[-1.88 -2.22  2.39  9.27 -1.29 -5.58 -8.20  3.03 -2.22  0.31  1.96  0.25
  0.25 -1.69 -7.78  2.43  0.52  0.57  0.78  1.25 -2.40 -3.20 -0.32  2.72] : kopul
[ 2.82  2.19 -3.84 -4.97 -1.29 -5.58  6.32  0.17  2.19  3.46 -3.34 -1.42
 -3.96  1.39  7.10 -2.29  1.13 -3.27  1.63  0.43 -1.12 -5.53  4.56  3.44] : zepuf
[ 0.81  0.70 -0.70  3.08 -0.42 -0.73 -6.54  2.25  0.70 -3.34  3.46 -1.42
  0.13 -2.07 -0.97  0.02  0.34 -1.77  3.08 -3.03 -3.13  0.53  2.34  5.59] : Kabu
find: [-3.34  3.46 -1.42]	Kabu
find: [ 2.82  2.19 -3.84 -4.97 -1.29 -5.58  6.32  0.17  2.19  3.46 -3.34 -1.42
 -3.96  1.39  7.10 -2.29  1.13 -3.27  1.63  0.43 -1.12 -5.53  4.56  3.44]	zepuf
find: [ 3.03 -2.22  0.31  1.96  0.25  0.25]	kopul
find: [-1.42  0.13 -2.07 -0.97  0.02  0.34 -1.77  3.08 -3.03]	Kabu
find: [-5.58 -8.20  3.03 -2.22  0.31  1.96  0.25  0.25 -1.69 -7.78]	kopul

[ 0.06 -0.97  2.62 -5.07  2.05  1.69 -1.80 -0.74  0.07 -2.09  0.92  0.53
  2.08 -0.15 -1.45 -1.81 -0.27  1.02 -1.35 -0.52  2.20] : dep
[ 2.44  0.87  3.71  1.41  1.94  1.22  1.37  4.98 -0.84  0.79 -0.79  3.24
  1.62  0.18 -0.37  0.25  0.84 -0.43  0.47 -1.11 -1.75] : situg
[ 2.44  0.87  3.71  1.41  1.94  1.22  1.37  4.98 -0.84  0.79 -0.79  3.24
  1.62  0.18 -0.37  1.53 -0.50 -2.20  1.18  4.75  1.26] : gapuz
[ 0.25 -1.99 -1.09  1.95  0.06  2.62 -0.97 -5.10  0.07 -2.09  0.92  0.53
  2.08 -0.15 -1.45 -1.81 -0.27 -0.54 -1.35 -0.52  2.20] : kopul
[ 3.26  0.50 -3.75 -0.51  0.06 -0.97  2.62 -5.10  1.86  0.26 -0.26 -4.45
 -0.25  0.80  2.50  1.07  2.32 -1.07  2.18 -5.24 -0.86] : Fege
[ 2.44  0.87  3.71  1.41  1.94  1.22  1.37  4.98 -0.84  0.79 -0.79  3.24
  1.62  0.18 -0.37  0.25  0.84 -1.77 -2.09  3.89 -2.28] : nozer
find: [ 0.06 -0.97  2.62 -5.10]	Fege
find: [-1.07  2.18 -5.24 -0.86]	Fege
find: [ 2.44  0.87  3.71  1.41  1.94  1.22  1.37  4.98 -0.84  0.79 -0.79  3.24
  1.62  0.18 -0.37  0.25  0.84 -0.43  0.47 -1.11 -1.75]	situg
find: [-0.27 -0.54 -1.35]	kopul
find: [ 2.44  0.87  3.71  1.41  1.94  1.22  1.37  4.98 -0.84  0.79 -0.79  3.24
  1.62  0.18 -0.37  1.53 -0.50 -2.20  1.18  4.75  1.26]	gapuz

[ 2.29  2.80 -1.39 -3.31  0.03  2.48  1.93 -1.00 -3.12  1.48  2.47 -0.45
 -0.22 -6.21  3.28  3.41  1.27 -0.37 -5.63  6.07  0.42  2.57 -1.08 -0.13
 -6.49 -0.88 -1.19  0.23  0.77 -2.31  1.84  6.17  2.24  3.51]  Kabu
[ 2.29  0.98 -1.39 -1.70 -2.38 -2.15 -1.01 -1.00 -0.51  1.48  2.47 -0.45
  0.62 -2.10  0.90 -1.27  1.27 -0.37 -1.80  1.93  1.70  0.64 -1.08  1.72
 -2.21 -0.88 -1.19  0.77  0.23 -1.68  1.56  1.35  0.76  2.03]  dep
[-1.27  1.27 -0.39  1.51  0.03 -1.24  1.35 -1.00 -1.93  1.48  4.43 -0.97
  0.62 -2.39  0.90 -1.27  1.27 -0.80 -2.68  2.86  3.63  0.64 -1.08  3.28
 -4.55 -0.88 -1.19  0.77  0.23 -2.19  1.84  1.35  0.76  3.51]  kopul
[ 2.29  0.98 -1.39 -1.70 -2.38 -2.15 -1.01 -1.00 -0.51  1.48  2.47 -0.45
  0.62 -2.10  0.90 -1.27  1.27 -0.37 -1.80  1.93  1.70  0.64 -1.08  1.72
 -2.21 -0.88 -1.19  0.77  0.23 -1.68  1.56  1.35  0.76  3.51]  Fege
find: [ 2.29  0.98 -1.39 -1.70 -2.38 -2.15 -1.01 -1.00 -0.51  1.48  2.47 -0.45
  0.62 -2.10  0.90 -1.27  1.27 -0.37 -1.80  1.93  1.70  0.64 -1.08  1.72
 -2.21 -0.88 -1.19  0.77  0.23 -1.68  1.56  1.35  0.76  3.51]	Fege
find: [-1.27  1.27 -0.39  1.51  0.03 -1.24  1.35 -1.00 -1.93  1.48  4.43 -0.97
  0.62 -2.39  0.90 -1.27  1.27 -0.80 -2.68  2.86  3.63  0.64 -1.08  3.28
 -4.55 -0.88 -1.19  0.77  0.23 -2.19  1.84  1.35  0.76  3.51]	kopul
find: [-2.19  1.84  1.35  0.76  3.51]	kopul
find: [ 2.29  0.98 -1.39 -1.70 -2.38 -2.15 -1.01 -1.00 -0.51  1.48  2.47 -0.45
  0.62 -2.10  0.90 -1.27  1.27 -0.37 -1.80  1.93  1.70  0.64 -1.08  1.72
 -2.21 -0.88 -1.19  0.77  0.23 -1.68  1.56  1.35  0.76  2.03]	dep
find: [-2.39  0.90 -1.27  1.27 -0.80]	kopul

[-0.88  2.95  0.87  5.29 -0.81  2.82  1.13  2.79 -2.31  0.55  1.19  0.27
  6.67 -2.49]  Fuzen
[-2.84 -5.11 -5.02  0.82 -2.66 -3.62  1.00 -3.13  2.02 -2.61  2.43 -4.83
  1.84  1.13]  piz
[ 5.01 -3.29 -0.58 -2.64  8.93  1.21 -0.77  2.39  1.96 -1.71  1.44  0.62
 -6.02  2.29]  Kabu
[ 5.01 -3.29 -0.58 -0.80 -2.63  3.92 -3.60  1.40  2.25 -4.33 -1.07  3.29
  4.09  3.10]  situg
[-0.48 -0.72 -1.85  0.03  0.12 -1.26  2.65  0.64 -0.04 -0.42 -4.48  0.52
  2.80  4.78]  Fege
[-1.61  3.81  0.71 -7.44  1.63 -2.51 -6.04  2.59 -4.33  2.25  1.93  5.07
 -1.87  0.11]  kek
[-0.46 -3.17 -3.17 -0.80 -2.63  3.92 -3.60  1.40  2.25 -4.33 -1.07  3.29
  3.54 -2.72]  mani
find: [-0.46 -3.17 -3.17 -0.80 -2.63  3.92 -3.60  1.40  2.25 -4.33 -1.07  3.29
  3.54 -2.72]	mani
find: [ 5.01 -3.29 -0.58 -2.64  8.93  1.21 -0.77  2.39  1.96 -1.71  1.44  0.62
 -6.02  2.29]	Kabu
find: [ 5.01 -3.29 -0.58 -2.64  8.93  1.21 -0.77  2.39  1.96 -1.71  1.44  0.62]	Kabu

[ 4.79  1.30  7.92 -2.25 -1.76] : mani
[-0.37 -0.53 -2.52 -9.27 -5.47] : nozer
[-7.06 -2.36 -5.89 -5.55 -5.51] : kopul
[-7.06 -2.36 -2.52 -9.27 -8.81] : dep
[-0.37 -0.53  4.51 -3.75 -3.47] : zepuf
[-1.59 -0.37 -5.34 -2.09 -1.98] : kek
find: [-7.06 -2.36 -2.52 -9.27]	dep
find: [-1.59 -0.37]	kek

[ 1.02 -1.60  0.36  2.27  3.62  5.90 -4.14 -4.75  3.33 -9.76  6.96  0.56
 -0.39 -5.40] : dep
[ 2.05 -0.58  0.96 -1.28 -0.41 -2.07 -0.71 -2.78 -1.23  1.74 -0.78 -0.22
  2.62 -0.20] : Fuzen
[ 1.34 -2.95 -3.94  6.80 -1.10 -3.56  5.45  0.20 -0.81 -0.02 -4.32  3.49
 -5.04 -3.34] : piz
[ 0.79 -0.60  0.81 -1.73 -1.01 -2.53 -0.39 -1.19 -0.56  2.52 -1.03 -1.06
  3.00  1.49] : situg
[ 1.92  5.24  5.16 -7.92  1.94  4.03 -5.71 -2.70 -3.21  1.92  2.87 -1.36
  4.10  0.76] : zepuf
[-0.31 -6.47 -3.62  7.22  0.04 -1.49  1.65 -2.18  4.95 -6.77  1.76  0.63
 -1.20 -3.31] : Fege
[ 2.80  4.56  3.64 -6.54 -0.40 -1.08 -1.62 -1.36 -5.67  7.25 -2.65 -0.16
  3.02  1.79] : gapuz
find: [ 3.62  5.90 -4.14 -4.75  3.33 -9.76  6.96]	dep
find: [ 5.90 -4.14 -4.75  3.33 -9.76  6.96]	dep

[-3.83  1.82 -2.27  4.09 -2.49] -> Fege
[-4.30 -0.65 -2.55  1.73 -0.46] -> nozer
[-2.13  1.90 -0.49  3.92  2.11] -> Kabu
[ 0.08 -4.94  1.98 -6.12 -4.51] -> dep
[ 5.55  7.08 -3.33 -6.98 -3.66] -> piz
[-0.96 -0.65 -0.46 -2.55  1.73] -> mani
[-4.19 -5.04 -6.98 -3.33 -1.19] -> gapuz
find: [ 0.08 -4.94]	dep
find: [-6.98 -3.33]	gapuz
find: [ 1.98 -6.12 -4.51]	dep
find: [-0.65 -2.55  1.73 -0.46]	nozer
find: [-3.33 -1.19]	gapuz

[2.78 3.62 9.04 3.74] -> Fuzen
[1.47 1.21 7.25 6.64] -> Kabu
[-0.53  3.74  9.04  3.62] -> kek
find: [1.21 7.25]	Kabu
find: [3.74 9.04 3.62]	kek

[ 3.29  2.11  5.24  0.01  3.37 -0.45 -3.26 -4.05  4.73 -2.46  4.16  9.58
 -3.40  1.18] : Fuzen
[-2.47 -0.98 -3.77  2.16  5.93  5.18 -4.38 -8.95 -2.05  0.19 -4.18 -8.34
 -8.80  0.77] : nozer
[-2.47 -0.98 -3.77  2.16  5.93  5.18 -4.38 -8.95 -2.05  0.19 -4.18 -8.34
  1.65 -0.11] : dep
[-2.47 -0.98 -3.77  2.16  5.93  5.18 -4.38 -8.95 -2.05  0.19 -4.18 -8.34
  3.29  2.61] : mani
[-6.12 -1.04  4.21 -3.05  2.46 -2.06  5.21 -3.15 -6.67  2.46  4.98  0.02
 -2.15  0.95] : kek
[ 3.29  2.11  5.24  0.01  3.37 -0.45 -8.95 -4.18 -2.05  0.19 -4.38  9.58
 -3.40  1.37] : gapuz
find: [-2.06  5.21 -3.15 -6.67  2.46  4.98  0.02 -2.15  0.95]	kek
find: [-2.47 -0.98 -3.77  2.16  5.93  5.18 -4.38 -8.95 -2.05  0.19 -4.18 -8.34
 -8.80  0.77]	nozer
find: [ 2.11  5.24  0.01  3.37 -0.45 -3.26 -4.05  4.73 -2.46  4.16  9.58 -3.40]	Fuzen
find: [ 4.21 -3.05  2.46]	kek

[ 3.45  1.35  1.87 -1.04 -3.40 -2.41 -1.58 -7.26  5.20  2.15  1.49 -2.38
 -4.57 -3.62  5.00  2.30]  kopul
[ 0.29 -3.05  2.58 -3.26 -0.23 -2.74 -0.46 -2.90  1.32 -1.20 -1.37 -3.59
 -3.77 -2.43  1.69 -7.42]  dep
[-4.91  7.47 -0.13  2.20  4.19  6.08  4.50  4.23  1.40  1.45  1.95 -3.47
  3.51 -7.50  3.42 -2.75]  nozer
[-5.86  0.88 -2.69 -5.97 -1.92  4.51 -4.73  1.31 -1.61  5.90 -3.97  3.31
  1.32 -1.68 -1.23 -3.34]  Kabu
[-1.09  0.73 -1.59 -1.61  1.44 -0.57  1.48 -0.82  2.48  1.01  1.27 -0.51
  0.76 -2.82  0.10 -2.13]  piz
[ 3.30  1.32 -1.68 -1.23 -3.34  2.89  4.23  4.50 -1.24 -1.21 -1.03 -3.93
  0.47 -5.33  6.28  0.54]  situg
[-2.36  4.98  1.02  1.90  6.49  2.30  6.01  4.78  1.16 -1.33  1.88 -3.75
  2.38 -4.02  1.95 -2.77]  Fege
[ 1.24  0.16 -1.66  3.22  4.66 -3.84  4.74 -3.01 -1.85 -4.13 -2.43 -2.11
  1.70 -3.57  5.32  3.08]  Fuzen
[-3.34  5.68 -0.64  0.81  7.29  2.60  6.39  6.69  2.06 -0.50  3.40 -2.58
  3.49 -3.08 -1.09 -2.54]  kek
[ 4.29 -3.05  3.11  2.26 -0.12 -4.13  1.93 -1.76  1.73 -4.38  2.74 -3.13
 -2.92  1.59 -0.29 -1.67]  zepuf
[-0.33 -1.12 -1.83  2.36  3.40 -0.91  2.69  2.16 -3.42 -2.93 -1.48  1.17
  3.22  1.53 -0.68  1.49]  gapuz
find: [4.50 4.23]	nozer
find: [ 3.40 -0.91  2.69  2.16]	gapuz
find: [ 3.31  1.32 -1.68 -1.23 -3.34]	Kabu
find: [ 1.17  3.22  1.53 -0.68  1.49]	gapuz

